Each row is where one point has got to under a steady rotation. How many steps took it there?
The counts run from 0 to 304.
[-21.0  -2.9 -13.4  -3.0   3.6   7.4  34.6   2.3 -28.5  44.7 -29.8   7.9
   4.4  -4.8 -21.6 -30.3  21.6   0.9  10.4  -5.0  11.5 -47.1 -11.8 -12.1
  15.4 -23.4  27.1  33.4 -24.0  23.1   8.8  13.4  26.2  30.5   6.6 -13.3
  20.4  54.8 -20.6  15.6  11.6  -3.7 -19.2  -6.2  -8.2   2.7   4.4  31.8
  -6.8]
11
[-18.0  40.6  13.8 -25.7   3.4  18.0  -9.3  -7.2 -31.6   4.2  19.5  26.5
  18.9  -7.3 -24.0  -1.6  10.9  20.2   0.8 -26.5   3.5   5.2 -28.5 -29.4
  -0.5 -24.3  -3.9  14.7 -18.1 -47.3  -7.0  16.5  12.8  -1.6 -22.1 -21.6
  18.1  -5.7  10.6  -0.5  28.5  27.0  22.4  25.7   5.5  27.4  22.9 -42.6
 -39.0]
87
[  9.2   6.5   0.7   3.8 -22.3   8.8  16.5 -28.9  -1.0   9.5   2.2  26.6
  -4.4 -19.5  23.4 -36.3  44.4  -5.3  25.2 -24.4  43.7  16.1 -37.3 -20.2
   9.8  28.7  -1.2   7.4   5.9  24.7 -54.2  11.9  12.8   1.3  24.3  23.9
  18.9  35.3   6.4  27.6  11.6   1.5 -25.6 -18.1  10.0  21.6  12.7 -23.1
  -7.8]
160
[ 12.7 -32.6 -27.8  -1.3  22.2  33.6  -2.8   1.5  26.6  22.3 -19.0  18.9
   2.4  -7.9  -4.5 -22.7  16.2  -3.9  23.8   9.1  27.7   3.5   2.2  -7.7
  -7.1  -8.5  -7.8  31.6 -28.0  -1.3 -14.9  10.5  42.1  27.2  28.9 -47.1
  24.5  25.4 -13.6 -21.7 -14.6 -12.1  -9.4   3.3   3.7 -32.8 -16.2   4.5
  38.9]
263
[ -9.9 -19.1   2.3  40.2 -24.5   9.3  -6.1 -20.4   0.4  63.4   3.5   4.4
 -42.9 -12.2   2.0  17.6   4.9  25.9   0.4  20.7 -26.9  -2.0 -13.8  -7.4
  -8.6  -0.8  -5.3  10.7 -18.6   5.7  -9.8  -5.1 -34.5  -0.1 -12.9  15.9
  10.1  58.9   6.3   0.4 -19.4   7.8  -9.1  17.5  41.3  16.9 -11.8 -22.0
 -23.8]
169
[-15.1   4.0   3.2  22.2 -26.6   8.3  22.6   0.3  14.9  21.2 -15.0   0.9
  -4.5  -8.5  31.2 -35.8  30.8 -20.4  19.0   5.8  10.9  -2.7 -25.7  13.8
  -5.3  21.0   6.1  19.0  -4.1  43.9 -17.9  12.7  -7.3  -7.5  17.6  56.1
   2.5  32.6 -16.8  50.6   6.7  -2.7 -17.3 -29.6  -5.0  44.6  10.5  -7.6
   5.2]
157
[-57.3   2.1 -12.8  20.0 -15.1   1.9 -14.3  -6.8  24.2  -7.8  14.2 -26.6
   0.2  -0.5  29.9 -20.3  -4.0  33.0   7.1  11.4 -22.6   9.6 -24.0  -4.9
  -3.0 -12.2   2.9 -14.7 -17.0 -21.9  -1.9  12.2   5.9 -43.5  -6.9  38.2
 -27.6 -18.5 -30.3  -8.8  43.1  25.9  46.9 -10.2   7.6  21.2  -4.5 -19.6
  -9.8]
78
[-20.5 -55.0  -0.1  12.8   2.7  13.5  16.8  -8.7  48.7  22.2   7.2 -21.5
  -3.8  22.6  41.1  -7.3 -13.8  39.9  -2.4  -5.7  28.9   0.0  13.5  -2.5
 -38.3  -6.8  13.1   1.1 -15.0 -15.8   0.2  17.7  49.9   6.9  39.7 -10.7
  -0.1  22.9 -29.1 -20.5 -27.8  18.4 -11.0  -2.5   8.5   0.1  12.1  -5.2
  -0.5]
67
[-11.1 -13.9   5.5  11.0  15.8  38.7 -14.2 -24.2  52.0   0.1   0.0 -14.8
 -21.3 -11.8  48.8  -8.8   5.3  16.6   9.6 -21.0  15.9 -28.1  39.0 -16.6
 -46.0  12.6   7.3  21.0   3.5 -12.9 -30.0  -5.7  39.4   3.2  33.8 -15.0
 -25.3 -15.9  -3.8 -13.1 -26.0  11.9 -31.9  -8.4  15.1 -25.5   6.2 -16.8
  -1.3]
63
[ 25.2  30.9 -21.7  17.6  33.7  11.3  -3.6   7.1  14.4  31.0 -29.5 -24.3
 -19.1   6.5  10.9  13.0  -2.5 -19.0 -21.8   9.5 -15.4 -12.5  -1.8  17.8
 -62.0  12.8 -21.5  62.7 -11.1  15.3  15.8 -20.2   9.1  -4.8 -16.0  15.1
   8.8  32.9   0.9  -0.3 -39.4  16.0  20.5 -14.1   2.9  -3.1   0.2  12.4
  -3.7]
53
[ -9.9   3.6 -14.0  -6.6  -2.8  33.1   5.9 -13.4 -32.6  36.6 -33.6   9.4
  -7.9 -37.6  -5.2 -41.5   6.2   6.1   5.9  -9.1 -18.1 -42.6  16.1 -22.3
  30.4  -4.2  22.0   3.3 -19.6  -3.4 -10.1 -13.4  -5.1  28.6  -4.3 -25.2
  -8.3  45.8 -17.2  16.1  16.2 -33.1 -40.1  -5.3  16.9  -3.6  -0.6   8.1
  -7.5]
15
[  5.4  13.8  29.2  22.2 -26.8 -39.6   9.4  40.5   8.5   9.5  -7.7  35.9
   2.4  27.5 -11.5  23.3 -13.0  -3.0   0.7 -12.5 -10.1  -1.9 -39.4   9.2
 -29.3  -0.1  -5.4  14.1  -7.5 -10.6  10.2   8.3 -13.7  -1.0 -25.1  -7.6
  58.2  -2.4   9.4  20.6 -22.0  12.8 -35.4  17.6 -17.7  43.0 -23.8  21.3
  14.3]
243
[-22.9   9.2  12.7   0.6  16.2  -2.1  32.1   8.2 -14.2  22.5 -23.5  15.9
 -17.6  -6.9   1.9  -8.4  24.8  -6.7   1.4 -22.7  16.7 -30.2  -7.6 -26.3
  24.8 -21.2  14.3  62.1  -2.3   9.0 -35.3   0.0  25.4  36.6   9.1 -28.3
  -2.6  13.9 -14.8  35.9  21.7  -6.9   2.6  -9.6  -7.1  -6.4  -0.1  39.8
 -32.6]
8
[ 32.2 -28.1   1.3  15.6 -29.1  21.7  -8.4   7.8 -26.7 -13.7  -3.9  -9.9
  -9.6 -24.0  55.1 -39.2   9.7   5.1  23.3  21.4 -22.2   9.3 -35.4   0.5
  40.7   3.3   9.4   8.1 -13.1  -6.4  24.3   1.0 -21.4  -1.1  23.5   9.7
  15.4  24.3  25.4  20.0  26.1 -22.6  -3.1  14.3 -18.6  23.7  12.0 -26.6
  14.3]
28
[  6.1 -13.0  -5.5  15.9   9.3 -14.3  10.4  22.7   6.7  11.1   8.4   2.0
 -61.7   4.2  23.8   8.2  -8.9  30.5   5.0  25.8 -23.1  25.6 -19.4  -4.4
  19.9 -34.6   2.3  32.1 -16.2 -11.7  -0.3  -8.0 -12.0   3.5   5.6 -52.9
   8.9 -32.1  -0.4  31.3   8.9 -12.2  13.2   5.2   7.9  -7.4 -29.6  57.6
  10.1]
125
[-11.4  40.5 -13.9 -20.9  32.2   3.5  14.4  -3.9  -6.6  10.0  -7.4 -13.1
 -21.7 -12.6  10.3 -33.1  -9.3  50.7 -16.6 -14.9   1.9 -23.9 -36.0 -32.1
 -32.3  -5.4  -5.7  14.1  -2.0  -6.4  19.9  -1.8  23.8  -4.8 -14.6   4.4
 -23.6  10.6 -30.6  43.5  -4.4  17.0  29.0 -27.6 -12.5 -15.9  29.7  26.1
  -9.1]
205
[ -7.4   2.5 -16.7 -14.3  -1.8 -17.9 -26.5 -11.2  34.6  -6.5 -11.6 -39.1
  -7.8  40.2   6.9   7.2 -29.7  11.9  -6.3 -24.2  13.7 -28.6   9.9   3.0
 -26.3  21.3  20.3 -19.7  24.4 -36.3 -16.3  -2.9  18.6 -26.2   0.3  28.7
   7.7 -27.4 -35.1  -6.3 -27.4  52.3   0.9  -8.0 -17.6   8.1 -12.6  10.9
   5.9]
195
[ -6.8 -14.4  -0.8  31.9 -37.7  -3.6  -0.4 -38.7  19.8  40.3   0.0  29.0
 -20.9 -14.6  10.6 -25.2  22.9  28.7  35.6 -14.6  -2.6  -1.0 -43.1 -34.7
   3.0  15.0  11.3   1.6 -17.9  14.6 -16.1  14.2  -6.2   2.3  -5.1  39.2
  27.1  36.9  13.3 -12.2  -3.2  14.5 -27.0  -5.1  11.1  -3.7   1.9 -19.3
  -1.2]
164
[ 25.2  -5.6 -33.8 -29.6  16.3  13.9 -46.6 -10.2  -3.5 -12.2 -16.5 -34.1
  13.0  30.4  -1.8  16.5 -21.6 -14.3  -5.1 -18.5  28.2 -25.7  -2.1  10.9
 -22.4  15.0 -12.7  -4.2  18.5 -46.3 -15.2  13.1  25.4 -10.9   4.2 -20.0
  20.5  -8.9 -13.2 -10.4 -36.8  37.5   6.6  20.9   2.2  14.4  10.8 -28.8
  10.1]
190
[  0.2  -3.3  -2.6  32.0 -27.5 -13.0  17.7   6.6  21.0  13.3 -58.1 -10.2
  20.8  10.2  24.5 -29.9 -18.6 -36.2   9.7  -1.6  -3.5 -15.4 -11.0   5.8
   4.9  23.0  27.9   4.1  -5.4   3.0 -28.1 -10.0  15.4  -3.3  -8.6  57.2
  -5.3  29.6 -22.7   2.5  12.6 -24.3   2.2 -41.0 -12.4  28.9  -8.0   1.7
  11.7]
152
[-31.9  23.4  42.7  16.5  12.6  -6.0  -1.1  21.2 -18.5   3.8  -4.9   1.9
  14.7   1.0 -38.7  16.4  -1.7   0.3 -34.3  10.7 -16.8 -28.6  17.5  30.8
 -35.4 -11.9  17.8  11.9  -3.8 -32.8  11.0 -34.3 -30.0  -7.2 -25.7  32.6
   8.1  11.7 -23.3  -9.8  15.2  13.5  -2.3  12.4 -11.0  38.7 -26.0  -9.4
  -7.9]
96
[  0.6  18.4  -3.2 -25.3  33.1 -26.7  33.7  -8.9   0.9   0.5   7.5 -23.0
 -12.9  25.4   7.2 -18.6 -12.6  37.1 -21.7 -22.8  44.2   3.2 -26.7 -12.0
 -38.7   0.5  19.8  11.9  11.0 -21.2  -5.0  -2.5  39.7   5.7  18.2   9.4
   2.4   8.0 -31.5  26.4 -13.0  36.1  43.1 -25.4 -17.6   6.8   9.3  31.9
  -9.7]
202
[-45.1  -2.3   3.5  -9.8   0.0  23.9  17.2  -6.0 -18.3  13.3  25.4  -1.1
   0.1 -24.7   7.1 -37.6  25.6  48.8 -11.6  -7.7  -8.3 -30.0  19.4   2.4
 -16.7 -26.0  20.2  -1.0 -25.4  -6.8  46.0  -7.0  -2.6   2.9  26.6 -20.5
   5.5  10.1 -12.1 -11.7  46.2  14.2 -32.8  22.7   2.4  16.7   2.8  -1.6
 -14.4]
218
[-24.7  34.6  36.5   7.7  10.0   4.8 -13.7  10.4 -23.5   2.8 -10.0   8.3
  11.0 -13.7 -30.9  23.2 -10.3  -7.7 -33.6 -13.2 -22.0 -31.1  18.4   1.7
 -22.0 -11.2   7.0  14.0   7.4 -62.2 -14.7 -30.6 -18.3   1.6 -41.4   7.5
   1.7  -0.9  -5.9  -0.6  13.7  -4.1  -4.4  14.4  10.6  37.6  -6.3 -18.2
 -35.1]
94
[  9.6  -5.1 -21.9 -15.0 -28.7  37.0   4.3   7.0  10.8  -2.1  -7.0 -19.0
 -15.4   8.8  31.3 -38.7  -5.9  16.4  26.5  18.4  -3.2  38.0 -13.8 -22.2
  35.9 -20.2  35.1  18.2 -20.9 -15.3 -12.5  12.0  -5.8 -15.3   8.4   8.8
 -14.9 -25.6 -11.5  39.5  10.1 -11.6  43.3   8.0 -10.9  21.3  11.2 -27.6
   0.6]
278
[ -7.1 -27.1  35.0  48.5  16.3  -5.3 -16.9  21.2   4.2 -17.9  -9.0  27.2
  -2.9 -26.5   4.4  -5.4   3.0   7.5  -5.5   2.5  -5.0 -55.8 -35.2   8.4
 -24.9   7.1 -23.8  23.9  11.9 -18.5   8.8   7.9   1.6   2.9 -14.6   5.5
   6.1  22.5 -10.6  21.4  -8.5 -10.1 -32.1  -7.9 -43.3 -10.9 -10.2  16.0
  43.3]
108
[ -5.2  13.6  27.6   6.2 -29.3 -30.5 -25.2  24.9   4.4 -37.5   4.2  43.5
  21.8   5.8   4.6  -3.4   1.6 -10.3  16.8 -23.7  -6.1  -7.1 -51.1  -3.1
   3.4  15.9  -0.1 -10.4   6.1 -23.3 -11.9   6.4  -0.3 -14.7 -12.2   2.3
  53.0 -39.5  15.8 -13.9  26.8  19.0 -29.4  10.1 -23.8  27.2 -19.7   1.3
  22.8]
238
[-31.0  32.0  28.0  -0.4   5.9 -11.7 -17.0   1.3 -23.2   5.0 -10.6  21.0
  32.6   1.7 -42.6  16.0 -13.3   3.6 -12.0 -24.5  -9.6 -25.3  -5.1 -11.7
 -14.5  -8.5  12.4  -2.0 -11.1 -58.0 -19.6 -15.5   4.4  -1.2 -44.8  11.4
  15.5   9.9  -3.0 -43.6  28.7  15.4   3.0   9.2  10.2  25.5 -11.7 -25.6
 -29.8]
92
[  9.8 -33.7 -28.8 -19.9 -20.3  19.3  14.3  -0.2  20.5   2.2   2.4 -24.9
 -13.2  32.0  27.5 -27.0   0.7  12.2  22.9  15.2  30.5  53.8   4.6   3.2
  43.3 -14.3  34.9   2.3 -14.4 -22.5 -32.8   9.1   8.4  -8.4  36.3 -10.2
  -1.4 -20.7 -19.9  17.1  21.6  -8.8  32.6   8.0   8.7  32.3  -8.4 -18.9
   0.4]
276
[ 29.2  34.0 -20.7 -12.8 -39.9   0.6 -15.6   0.7  -6.0  26.7   3.1 -12.3
 -24.4  28.7   5.2   5.9   9.0  -9.5   4.0  -8.1  -9.9  13.2 -14.9  15.0
 -10.6  27.5   7.3   3.0   7.3   8.2  11.7   1.8 -49.2 -21.9  -2.4  12.4
  61.7 -10.6  24.3  12.0 -21.4  39.2 -32.6  19.9  12.2  46.9 -13.2  -8.7
  -2.4]
41
[-53.6   2.2  -4.6  12.7  -0.1 -13.0  -2.2  -9.0  14.9 -16.2  28.7 -17.0
   8.0  10.2  28.5  -1.2   9.8  18.8   0.0  -9.2  14.6  27.4 -22.3  -1.8
   6.5 -20.0  -3.3  -2.9 -14.7 -21.1 -29.6  18.4  25.8 -27.5   4.7   9.4
 -15.9 -33.3 -16.0 -14.9  56.9  31.8  51.0 -12.5  14.7  31.9  -1.0 -13.8
 -33.5]
80
[ -0.8 -25.3  -0.7  16.8   2.3 -38.9   7.5   0.7  18.0  -0.9  15.3  11.6
 -53.6   5.6  13.5  -3.7  -1.6  40.8   9.5   8.3   2.2  25.4 -17.6 -12.9
  25.2 -16.0   9.7   2.0 -11.0 -28.4 -24.1  -7.5  -2.5   7.9   7.3 -45.8
  26.1 -29.0  -8.6  -6.8  15.6  -1.5   6.9  -1.3  13.2 -14.4 -44.6  63.0
  14.8]
123
[ -1.3  16.0  38.7  15.5 -25.4 -29.2 -18.3  21.8   5.7 -33.6   5.4  47.2
   8.1   4.6  10.9   7.7  -4.5 -14.2  15.1 -29.4   5.7   1.0 -42.2  -1.2
   4.3  11.5  -2.0  -6.7  13.9 -33.2 -24.0   4.6   4.3  -7.3 -18.2 -13.2
  52.6 -39.5  24.5  -2.3  16.8   9.7 -34.7  10.3 -12.5  31.1 -18.2   3.1
  10.1]
239
[ 26.8   2.4 -18.3   1.4   1.2  37.8 -31.7 -16.6 -14.8  30.4  20.4 -18.6
 -40.3 -23.1   4.7  -5.7  16.9  18.5  -9.2  37.3 -19.6  28.4   6.9  11.0
  -7.4   6.4 -13.9   7.8 -10.2  -9.4  -3.2 -31.7 -54.1 -12.4   4.6   9.0
  10.7  24.0   4.7  -3.2  -9.5   5.3  10.9  16.5  36.9  13.1 -13.6 -36.7
 -12.7]
174
[-19.2 -20.5  32.6  20.2 -10.6  13.8   5.7  16.5 -15.0 -13.1   7.9  -1.9
   9.6 -27.1  22.3 -26.4 -17.3  37.7 -10.9   6.8 -48.2 -23.9  -8.5  -5.8
  -5.2 -23.9  21.9 -14.1 -32.6 -55.3  44.4 -21.5  -3.8  -2.5  -9.2  -3.0
  -7.2  10.2   2.0 -30.6  42.3 -20.3  -3.2  12.1 -12.0   5.6  -9.4  -2.4
  -0.5]
224
[ 23.9  26.9 -29.3  10.8  33.3   6.5  -1.5   5.9  14.7  28.1 -27.8 -22.2
  -6.8   8.5   5.2   3.0   6.3 -21.1 -19.8   7.2   6.0  -8.0   0.2  17.4
 -63.4  21.4 -24.2  51.2 -11.2  19.2  13.2 -13.8  22.1  -2.8   0.1  22.6
  18.7  35.6  -7.9 -18.6 -31.7  24.6  12.9 -27.0   5.9  -7.0  -9.3  16.2
  10.7]
54
[  1.4 -31.7 -36.0   6.5  -8.2  50.7 -15.8   3.5  40.8  22.6 -30.9   5.4
 -11.9 -10.8   8.4 -17.0 -11.6   6.3  31.6  14.1 -13.0 -15.4  26.4 -16.3
   2.3 -14.4 -10.2  15.7 -22.9 -15.7 -12.7   6.2   9.5   3.8   2.7 -45.2
 -15.5   8.3 -22.5   5.2 -24.5 -29.1 -26.4  10.7   4.6 -25.3 -13.6 -11.2
  30.6]
266
[  7.7  40.3  -8.8  22.0  14.0  -1.2  -2.3  14.8  38.9  15.6 -16.0  22.6
 -37.8 -24.0  -5.5  -9.4  10.5  -8.4  -1.3  19.0 -19.1  -8.1   9.7  -0.1
 -35.0  10.0  -1.1  48.9  -0.4  17.7 -15.7 -32.3 -25.5   7.7  -9.8   9.8
   6.1 -15.5  -8.2   8.8  -7.7 -14.8 -15.7 -21.8  -4.5 -23.0 -51.8  48.8
  31.0]
254
[ 50.9  44.9   3.0  -6.6 -18.1   6.6 -13.7  -8.6  10.9  25.2 -10.5  -0.5
 -43.9   5.0  18.4   1.7 -16.6   5.8   4.0 -17.8 -19.1   8.7 -15.6 -26.1
 -30.3  28.9  25.6  30.7  -2.5  -4.6  -1.3 -33.2 -29.8 -12.7 -24.5  16.4
  32.1 -18.2  34.4   9.0 -40.5  23.1  -5.2   4.6  -3.7   1.5 -10.0  -5.0
  -7.9]
46
[ 35.3 -31.4  -3.5  15.8 -29.6  -1.2 -24.4  -9.1 -19.8 -20.6 -11.3   7.8
   8.8  -4.2  44.6 -18.8  -2.0 -18.2  24.5  -6.1 -11.4   5.5 -52.5  -3.0
  48.5  23.3 -10.5 -15.1  -5.3 -29.4 -13.4   8.5  12.1  -3.7  -7.5   1.9
  39.3  22.7  30.3 -23.1  35.7 -10.7   5.0   6.4  -2.3  14.4  10.2 -23.7
  10.8]
31
[ 36.8  34.5 -13.0 -13.3 -31.0 -11.3 -13.5  -7.5   1.0  16.3   3.2  -8.0
 -15.6  34.0   3.1  -2.0   6.5 -12.9   4.2 -15.9   2.4  23.6 -27.3  10.7
 -12.9  31.1  18.8   2.7  -1.3   6.1   0.2  -6.1 -36.6 -25.9   3.3  17.7
  70.6  -8.9  23.6  -2.3 -19.1  44.2 -21.5  14.6   9.9  40.3 -19.9  -8.4
  -0.3]
42
